In the rows, zero is written as 128.
Each run below is a few steps of one of 8 hidden systems, one row a step.
C, trace 1:
[[129 118 168 114 151  92 100 111  90 140 144 150 139 131  82 144 109 125
  143 143]
 [133  79  85 124 139 151 142 109 138 102  96 113 126 116 142 121 149 117
  128  93]
 [113 128 159 167 117 149 105 120 122 156 137 137 179 149 132 149 116 162
  126 156]
 [138 131 124  98 106 131 147  97  98 109 110 138 113 138  89 103 128 108
  169 107]
 [133 114 106 143 106 176 125 158 139 126 122 105 127 149 174 137 128 122
  111 142]
 [109 166 161 100 114 124  92 140 105 141 138 147 138 144 104 121 113 137
  160 123]
 [166 117  91 115 126 140 142 158 129 108 113 114  95 105 139 129 122  95
  152  99]
 [ 97 141 154 150 140 145 106 177 132 133 141 133 139 128 163 147 148 152
  129 135]
 [139 173 132 115 124  96 141 122 129 127 131 139 113  90  89 120 123 135
  171  95]
 [146 119 111 157 153 133 170 162 142 101 130 120 101 113 169 135 155 116
  107 155]]
U, trace 2, 10 rows:
[[ 80 168 162  73  86  76  78 162 144 162 164 122 128 131 132 169  91 148
  112  90]
 [186 140  92 166 191 138 139  98 137 119 114  92  66  67 122  86 124 109
  107 150]
 [113  82 153  85 176 100 116 178 109 106 114 159 196 182 167 167 151 129
  103 153]
 [102 131 123 114 122  89 100  61 157 191 146 101 116  78  71 127 106 149
  152  62]
 [159  91  83 150 175 141 201 106 119  66  99 147 125 149 144  79 182  97
   96 181]
 [ 49 124 180 104  74 100  91 119 135 172 154 146 200 180 131 177 118 175
  114 115]
 [166 157  84 140 115 153 143  47 134 152 137  86  50 105  78  50 108  99
  141 138]
 [136  67 121 143 118 164 139 177  95  80 112 160 187 203 188 155 132 108
   70 195]
 [ 91 152 164 115  75 146  38  90 125 218 154 104 135 121  76 139  71 163
  195  70]
 [222 104  45 154 136 183 193 140 108  70  95 123  70 114 127  74 139  54
  150 154]]
D, trace 3, 10 rows:
[[ 86  24  91 129 139  96 115 136 132 127 177 135 102 102 112 138 157  84
  119  92]
 [145 108 139 172 188 144  77  67 113 138  91 116 166  91 117 144  96 169
  112 119]
 [135 105 129 127 140 149 147 118 107 144 118 159 177 154  89 105 163 127
  225 130]
 [130 102 122 181  68 171 158  89 101  94 124 134  98 124 113 136 119 113
  117 125]
 [162 164 129  98 108 181 100 116 106 129  85 109 141 171 138 104  86 131
  134 142]
 [147 111 104  93  74 135 128 178 125 146 154 116 103 154 128 139 108  86
  158 125]
 [146 140 115 137 114 137  78 169 117 116 133 115  99  89 143 148  77 115
  103 107]
 [160 173 118 104 140 102 110 178 135 141 122 138 157 106 123 142 103 137
  165 110]
 [128 160 137 157 119  97 160 179 134 109 155 156 109  83 128 157 140 128
  145 119]
 [117 204 138 135 135 102 151 139 142  94 116 147 135 101 141 118 136 161
   98 125]]
C, trace 4, 10 rows:
[[110 157  94 142  99 160 128 175 128 122 176 141  80 136 133  57 153  92
  134 159]
 [138 196 136  76 114  86 114 188 134 103 120 133 132 130 160 148  94 135
   85 122]
 [139 123 137  98 181 100 115 151 141 161 155  90  63  98 126 136 140 107
  157 124]
 [111 122  91 164 176 100 121 163 148 112 140 160 162  74 136 120 155 140
  102 113]
 [128 142 178 142 162  75 166  85 134 127 121 129 133 104 117 175 135 164
  114 133]
 [127 110  95 158 158 123 170  69 148 136 137 122 118 121 106  79 164 124
  121 153]
 [123 129 120 138 115 101 142  95 133 116 130 154 179 163 133 123 115 141
   48 173]
 [130 103 139  78 133 115 115  55 108 145 116 104 115 166 101 114 108 113
  111 140]
 [144  61  72 123 130 160  88 117 121 135 114 124 170 157 132 106 111 103
  106 137]
 [112  86 164 109 110 146  80 110  86 131 106 137 181 165 119 167  98 139
  132 109]]
E, trace 5 (10 x 20):
[[125  75  91 141 113  83 153  68 139 138 144 152 177 145  96 129 123 121
   80 146]
 [100  66 163 126 132 163  97  63  96 143 110 117 155 183 129 140 125 139
  113 147]
 [145  77  73 124  78 165 114  87 124 163 125 124 170 165  95 102 102 109
  154 119]
 [137  66 130 138  60 168 104 142 105 132 125 122 153 170 150 192  83 113
  111 128]
 [134 128 122 120  61 214  99 141 120 140  94 109 152 154 144 135 104 134
  199  83]
 [182 149 105 143  41 166 154 191 133 129 126 119 114 132 151 171  82 108
  157 119]
 [119 195 160 112  84 177 128 222 126  98 109 127 112 142 188 154 131 143
  157 109]
 [160 249 124 110  98 137 149 192 154 126 128 109  71  90 141 108 116 135
  177 109]
 [147 215 141 117 164  92 156 236 134  78 144 140  68  92 176 127 147 116
  108 156]
 [ 86 232 158  98 204  72 120 168 154 111 136 133  88  66 138  85 174 164
  135 105]]
Y, trace 6 (10 x 20):
[[ 91  94 141 132 146 121  99 189 114 130 172 144 102 114 132 140 156 105
  152 120]
 [137 161 100 139 113 144 133 117 157 121  94 114 147  90 139 128 118 160
  140  77]
 [158 128 152 149 166 118 162 149 122 128 134 132 126 135 138 146 148 125
  138 183]
 [ 86 154 110 103  97 112 136 156 155 124 147 135 126 133 141 108 149 130
  124 103]
 [170 165 120 127 146 114 139 105 122 111 105 130 131 117 121 116  97 131
   99 150]
 [108 101 133  97 159  99 114 141 128 138 147 129 141 151 138 128 148 119
  112 146]
 [119 134 106 139 105 110 113 101 139 139 141 127 127 100 106 124 106 135
  110 101]
 [136 100 137 141 180 134 130  93 114 119 110 130 134 126 124 118 145 130
  123 149]
 [ 85 104 132 136  93 128 133 110 141 148 151 128 139 146 126 141 142 135
  127 120]
 [137 145 128 146 118 152 135  91 105 114 118 134 109 120  99  96 121 125
  139 129]]
D, trace 7:
[[141  99 129 165  90 142 144  79 121 148 169  89  45 134 117 135 105  94
   89 176]
 [135 107 103  84 163 177  57 150 110 113  80 118 173 165 167  97 115 122
  114 120]
 [133  87 129 115  81 108 115 119 129 183 162 113 121 124  83 173  99 114
  185  94]
 [169 127 106 175 164 167  94 154  91  96 115 141 109  81 124 107 109 105
  133 134]
 [140 148 128 116  78 133 135 146 131 128  99 146 194 139 128 166 104 154
  172  87]
 [150 183 152 146 101 127 153 151 107 118 155 136  58 108 105 120 117 107
  157 153]
 [142 169  87 114 114 132 142 182 147  88 104 136 147 127 173 118 121 130
   87 122]
 [107 174 173  99 106  81 131 155 142 152 157 120 114 134 135 168 116 148
  126 131]
 [124 157  98 118 181  86 134 160 147 108 145 133  97  92 138  86 156 114
  102 136]
 [ 97 122 141 138 152  85 142 132 161 134 128 135 183 124 157 172 148 170
   89 126]]
L, trace 8, 10 rows:
[[178 172 111 102 148 131 100 169 113 105  82 141 160 101 129 125  94 133
  164  91]
 [129 116 150 139 124 136 143 189 145 159 162 109  86 119 148 176 149 120
  180 128]
 [108 170 131 178 125 149 145 149 113  74 125 168 113  82 124  99 153 141
  135 112]
 [169 169 130 135 150  93 171 171 150 123 129 129 132 120 160 159 126 136
  105 171]
 [ 76 145 146 139 154 110 137 138 137 128 170 134  90 125 138  91 179 131
  108 163]
 [140 154 111 143 164  70 120 112 124 109 137 162 151  95 101 106 109 132
   71 152]
 [115  88 140 109 194  79 130 113 145 157 140 119 152 140 135 144 156 134
  108 152]
 [ 90  99 109 142 140 105 130  57 135 148 148 144 148 118  74  85 152 135
  125 117]
 [157  67 107 131 143 109 141  68 121 135 102 132 187 148 112 155 107 130
   98 139]
 [ 92  82 122  88 106 153 137  66 146 160 111  97 155 184 131 118 148 136
  143 106]]
E, trace 9 (10 x 20):
[[136 107 123 170 188 121  99 212 157 190 173 137 164  98 135 156 156 138
  198 143]
 [ 99 147 156 155 105  96 168 104  99  55 116 175 103  64  83 144 141 141
  136  64]
 [167 142 117 132 186 128 188 104 168 121  82  89 139 138 184 129 156 153
   93 169]
 [ 80 155 168 134 134  98 130 122 116 165 180 172 154 161  84  98 167 145
  165 170]
 [133 126 102  96 112 102 134  66 110  86 114 121  82 127 106  91 102  97
   63 121]
 [129  78 118 119 192 134  72 145 140 172 135 106 171 159 162 130 130 129
  105 168]
 [ 98  92 130 138 107 123  91  96  98 144 149 158 140 103  57 124 119 122
  179  78]
 [169  69  92 149 124 150 154 106 130  94  91 105 135 125 160 166 109 112
   81 125]
 [ 97 118 158 143 114 165 111 135 133 171 126 137 198 171 136 151 148 169
  184 133]
 [154 142 111 129  40 146 166  92 107 112 123 132  91 133  91 119  95 103
  152 109]]
M, trace 10, 10 rows:
[[ 84  97 111 172 144  78 101 100 166 172 149 149 217  86 105 156 131 180
  109  95]
 [116  79 178 185 141 149 176  76 103 108 144 111  49 105 116 157 169 117
  146 142]
 [109 113  74 156 111 180 132  71 148 126 100 132 190 162 140  66 150 152
  100 139]
 [113 145 176 133  53 107 147  82 115 155 167 127 107 171 105 158  92 131
   95 171]
 [171  92  81 100 104 185  99 113  94 111 104 104  99 155 124  88  92  72
  124 128]
 [127 113 115 121  79 135  77 170 144 184 151 122 190 164 152 174  78 142
  119 133]
 [158 129 156 125  95 163 104 145  93 141 131 111  72 104 101 163  92 108
  208  87]
 [166 137  73 148 112 179 135 191 166 118  90 114 168 114 181 140 130 140
  160 100]
 [111 216 198 108 105 124 140 173 132 141 131 137 129 138 137 159 137 171
  188 120]
 [187 198  95 103 151 122 169 159 129  74  85 126  83  83 126  86 133 110
  157 103]]
L, trace 11 (10 x 20):
[[143 143 131 129 170 108 120  80 117 154 144 121 103 118  84  85 126 121
  139 160]
 [123  56  95 129 149  98 113 140 123 117 138 152 169 132 129 148 129 107
   89 125]
 [ 86 132 157 115 133 120 128  61 149 162 112 111 158 132 112 132 146 173
  151  93]
 [180  83  86 145 123 148 150  84 108 127 117 131 130 137  94 105 112  92
  140 150]
 [ 93  84 128 100  83 144 121 131 140 129 113 118 176 178 168 168 128 142
  108 104]
 [137 172 144 105  96 172 118  66 109 143 104 100  95 142  95  89 107 135
  174 113]
 [177  81  87 120 104 164  99 186  99 110 120 126 131 146 153 148  87  76
  120 137]
 [ 72 168 176  91  93 157  96 158 135 140 119 111 124 139 155 152 139 165
  173  70]
 [198 170 114 157 128 159 133 150  93 106 121 130  70  82  97 100  96  96
  180 135]
 [115 114 130 134 127 130 128 248 141 100 140 143 146 129 201 185 149 124
  116 127]]
R, trace 12:
[[103 123 187  87 140  89 142 153 153 170 149 110 157 197 179 198 144 154
  100 177]
 [118 146 107  91  95 137  40 103  84 135 146 133  96 130  70  60  68  94
  118 108]
 [194  45  73 160 171 133 168 174 133  98 111 126 147 124 177 170 134  90
   97 163]
 [ 65 123 197 107 144 137  53 119 129 188 132 111 156 122 115 171 132 180
  198  65]
 [189 163  57 179  86 168 162 121 114  90 122 138  78  79  90  65 106  90
  147 121]
 [107 122 179 129 175 122 181 189 159 114 110 123 159 161 214 196 195 170
  123 156]
 [ 99 221 152  72  84 118  61  79 119 171 138 114 102 123  67  71  71 148
  148  88]
 [198 100  49 171 157 120 195 184 132  69 138 148 102 117 159 102 144  64
   60 205]
 [ 44 110 203  61 179  89  59 129 145 172 112 116 197 152 162 193 149 196
  135  77]
 [181 151  58 164  92 130 112  61 107 133 151 133  76  65  25  38  70  81
  140 115]]
U, trace 13, 10 rows:
[[190 115 129  98 189 116 131 168 125 156 118 118 148 148 138 143 129 112
  172 168]
 [ 99  78 127 117 129  89 104 133 112 107 139 146 122  94 107 161 125 116
  126  67]
 [129 146 105 143 169 141 147  92 154 121  94 126 158 105 128  92 162 163
  145 109]
 [114 124 152 106 120  85 182 138 130 124 149 148 134 162 125 149 161 124
  132 156]
 [ 85 151 126 128 105 118 108  99 141 128 145 120 108 117 123 111 117 141
   79 112]
 [163 142 118 133 160 138 137 107 132 142 117 113 135 152 139 104 123 127
  108 187]
 [116  85 141 101 115 117  95 129 108 141 143 128 136 157 124 155 107 108
  111 134]
 [139 114  94 142 127 157  99  89 127 144 116 114 139 115 107  99 109 130
  136 109]
 [146  96 125 132 124 151 157 130 107 117 114 145 156 164 127 133 142 115
  157 151]
 [ 92 130 134 130  70 143 112 132 125 136 145 134 130 131 116 140 118 135
  152  89]]
Y, trace 14:
[[106  97 132 123 126 138 129  98 122 143 136 119 104 122 100 119 152 120
  176  94]
 [133 103 117 175 107 185 132 111 120 115 110 124 133 135 144 128 126 131
  121 135]
 [112 142 172 123 103 149 133 128 102 131 127 144 136 159 116 136 138 140
  176 135]
 [158 132 105 107  95 166 135 148 118 119 115 109  97 141 135 112 115  99
  158 116]
 [138 139 146 126 126 156  95 178 103 112 112 135 147 140 156 150 108 131
  128 136]
 [146 157 130  92 123 113 118 169 134 151 128 121 121 116 123 144 113 127
  186  99]
 [163 129  99 140 160 134 127 188 139 109 122 118 116  94 164 138 126 115
  122 131]
 [110 166 147 122 148  92 132 168 153 135 135 141 163 113 150 153 140 165
  130 121]
 [158 167  95 118 151  79 167 136 161 134 141 119 106  95 123 110 135 121
  126 135]
 [110 130 115 133 169  92 139 138 144 103 131 144 149 127 158 116 149 137
   54 159]]
M, trace 15:
[[125 130 126 100 121 174 137 145 143 149 133  82  76 159 161 109 152 113
  158 137]
 [146 183 118 149 108 141  94 145 118 124 122 155 169 120 115 108  89 147
  121 133]
 [154 121 145  81 113 102 167 153 123 111 116 119 108 143 139 175 127 111
  148 111]
 [123 158 107 109 165 148  86 167 138 144 127 113 121 115 144  83 139 128
  153 120]
 [142 150 144 147 137  90 143 156 119 103 125 166 155 100 120 165 119 144
  127 124]
 [116 121 135  89 164 118 153 129 136 111 114 113 101 126 140 117 174 121
  153 105]
 [119 159 116 157 167 113 119 127 141 130 139 145 149 104 123  94 139 148
  104 151]
 [112 108 151 117 142  89 163 104 106  91 125 156 129 134 114 142 148 120
  109 134]
 [106 108 110 114 159 122 117  92 142 145 138 107 118 133 129  89 145 122
  105 134]
 [119 101 132 168 130 119 115 104 110 128 152 152 146 129 107 133 114 128
   90 163]]
R, trace 16:
[[ 66 147 163 177 118 118 161 129 112  76 129 201 175 117 119 134 176 168
  120 120]
 [137 152 152  77 108 101 187  37 119 119  98 113 106 162  95 116 128 132
  134 126]
 [102  95 107 155  87 134 151 127 133 145 178 144 140 187 132 105 145 106
   85 198]
 [114  90 166  83 103 119  93 119  71  99 106 158 169 177 117 165  95 121
  113 116]
 [173  61 104 134 105 167 119  87 113 165 134  86  94 146 109 138  93  87
  151 141]
 [117  81 131 169 104 192 104 195 111 130 135 144 166 150 161 161 139 127
  169 131]
 [163 159 168 109  91 173 111 129  99 127  90  98  96 120 124 170  80 139
  188  83]
 [171 157 104 157 128 193 141 190 147 143 138  89  78 128 174 105 136 110
  153 171]
 [121 197 156  95 137 130  83 218 135 124 115 128 144 126 179 156 110 159
  133 110]
 [179 194 108 101 170 113  95 137 138 137 125  82  59  73 128  93  89 113
  121 124]]

Which system made each of these runs?
trace 17:
[[124 141  75  90 105 175  93 107 150 153 101  98 148 150 133  68 121 133
  156  90]
 [172  91 152 164 124 128 130 141  80 104 124 157 144 132 118 185  94 110
  124 162]]
 => Y
trace 18, 2 rows:
[[142 195 124 130 120 117 157 150 166 144 103 140 184 104 125 139 138 180
  197  88]
 [140 164 165 143 106 114 210 139 123  94 146 126  46 119 136 151 146 111
  127 157]]
 => E
trace 19 (2 x 20):
[[111 123 154 132 109 109 161 151 129 122 144 149 152 154 142 162 147 137
  126 151]
 [119 162 128 124 134 129 148  91 135 110 119 112  87 117 127  94 139 134
  109 127]]
 => L
trace 20:
[[135  54 180 101 157 121 143 142 114 111  93 110 136 137 161 235 142 132
  161  90]
 [108 158  84 155  96 186 151 103 165 143 122 108 113 102 117  64 167 146
  197  84]]
 => L
trace 21:
[[135  82 152 146 237 114  95 171  82 110 123 180 188 133 130 132 159 125
  134 178]
 [ 68 106 122 107 111  80 149  45 158 146 132 126 134  97  79 129 154 151
  148  41]]
 => E
trace 22 (2 x 20):
[[152 176 118 145 143  65  76 136 115 129 151 163 156  76  86 122  65 137
   80 137]
 [134  39 136  90 174 106 159 152 106  90 113 129 112 138 148 180 165  89
  139 113]]
 => M
trace 23:
[[ 90 101 137  91 122 157 113 118 125 129 123 100  99 156 148 115 153 118
  137 108]
 [155 152 113 167 125 138 100 111 130 154 135 128 149 110 110 118  91 142
  116 151]]
 => M
trace 24 (2 x 20):
[[157 171  82 128 139 107 144 138 166 109 116 108 111  86 153 115 115 132
   78 119]
 [110 132 163 152 162 125 108 151 123 161 166 140 147 153 134 130 142 141
  124 192]]
 => L
trace 25:
[[ 98 148 104 125 157  85 115  90 166 131 127 116 140  86 126 108 132 156
   75  94]
 [136 120 141 120 193  92 169  84 135 132 126 127 140 154 128 112 163 135
  104 192]]
 => U
trace 26 (2 x 20):
[[120 149 102 129 141 165  29 130 109 109  87 140 189 118 144  92  85 155
   88 103]
 [162  84 163 112 154  83 137 117 112 163 128 125 146 120  91 199 116 128
  193 115]]
 => Y
trace 27:
[[104 138 106 114 107 162 141  94 132  96 104 118 124 159 151  79 139 132
   80 129]
 [136 134 161 115 108 117 116  91  93 141 132 146 155 173  97 133  93 129
  122 165]]
 => Y
trace 28:
[[124 150 132 108 212  88 118  92 125  90  74 141 167  87 121 110 136 165
  104  90]
 [121 126  93 142 154  61 174  83 176 165 166 130 126  94  83  98 165 132
  133 131]]
 => R
trace 29 (2 x 20):
[[147  97 120 150 129 119  94 162 117 148 153 135 129  87 108 169 102 115
  163 107]
 [150 155 126 156 139 138 115 148 107 106 108 152 142  80 110 132 113 143
  161 100]]
 => D
trace 30:
[[153 153 116 144 140  69 159  73 134 119 145 126  83  83  83 109 111 117
   87 139]
 [110  88 140 111 216 105 121 132 119 111 121 139 160 159 158 118 172 127
   85 173]]
 => E
trace 31:
[[144 227 108 105  84 106 214 149 147  94 120 159 137 151 131  84 151 134
  138 150]
 [132 138 151 154 129 122 131 141 126 122 161  94  51 127 169 150 108 112
   43 194]]
 => L
trace 32:
[[167 120 111 153 142 149  94 108 127 160 106 116 152  71  88 140 102 145
  210  72]
 [130  92 142 181 131 164 182 169 106  79 117 166 145 133 151 159 176 125
  160 148]]
 => C
trace 33:
[[176 156  96 123 129  90 144 145 139 134 124 147 183 137 127 133  93 129
   96 165]
 [103  86 181 125 143 135 107  96 104 128 127 102  90 128 130 162 131 132
  127 116]]
 => U
trace 34 (2 x 20):
[[168 162  98 115 151  67 128 156 144  85 114 119 103  68 149 146  87 116
   51 108]
 [116 176 165 123 174 100 126 189 168 165 136 125 165 112 163 165 154 180
  161 128]]
 => D
trace 35, 2 rows:
[[ 80 163 155 115 134 158  55 155 145 146 112  97 145 123 180 144 114 178
  107  90]
 [186 137 122 125 157 100 131 147 113 154 141 147 125  92  73 130 117 107
  216 123]]
 => C
trace 36 (2 x 20):
[[133 136 133 150 148 118 127 124 164 167 139  94 131 112 152 155 124 158
  113 144]
 [126 123 141 147 134 147 138 127  90 102 129 163 126 132 103 108 149 115
  163 138]]
 => M
trace 37:
[[158 142 131  66 127  40 171 131 138 163 158 138 136 155  95 146 123 110
  147 150]
 [104 106 101 123 165 140  77 174 106  92 145 129  71  94 144  91 143  89
  102 113]]
 => M
trace 38 (2 x 20):
[[ 94 118 151 174  94 112 134 134 121 129 155 162 137  78  90 171 138 148
  182  78]
 [171 190 124 159 150 131 159 101 110  87  97 150 128  98 104  86 118 138
  122 153]]
 => D
trace 39:
[[104 126 177 138 102 141 121 141  89  97 137 146 103 133 129 158 122 121
  121 131]
 [150 167  90  93 130 129 131 112 145 129 105 104 116 121 126  84 116 127
  134 110]]
 => D
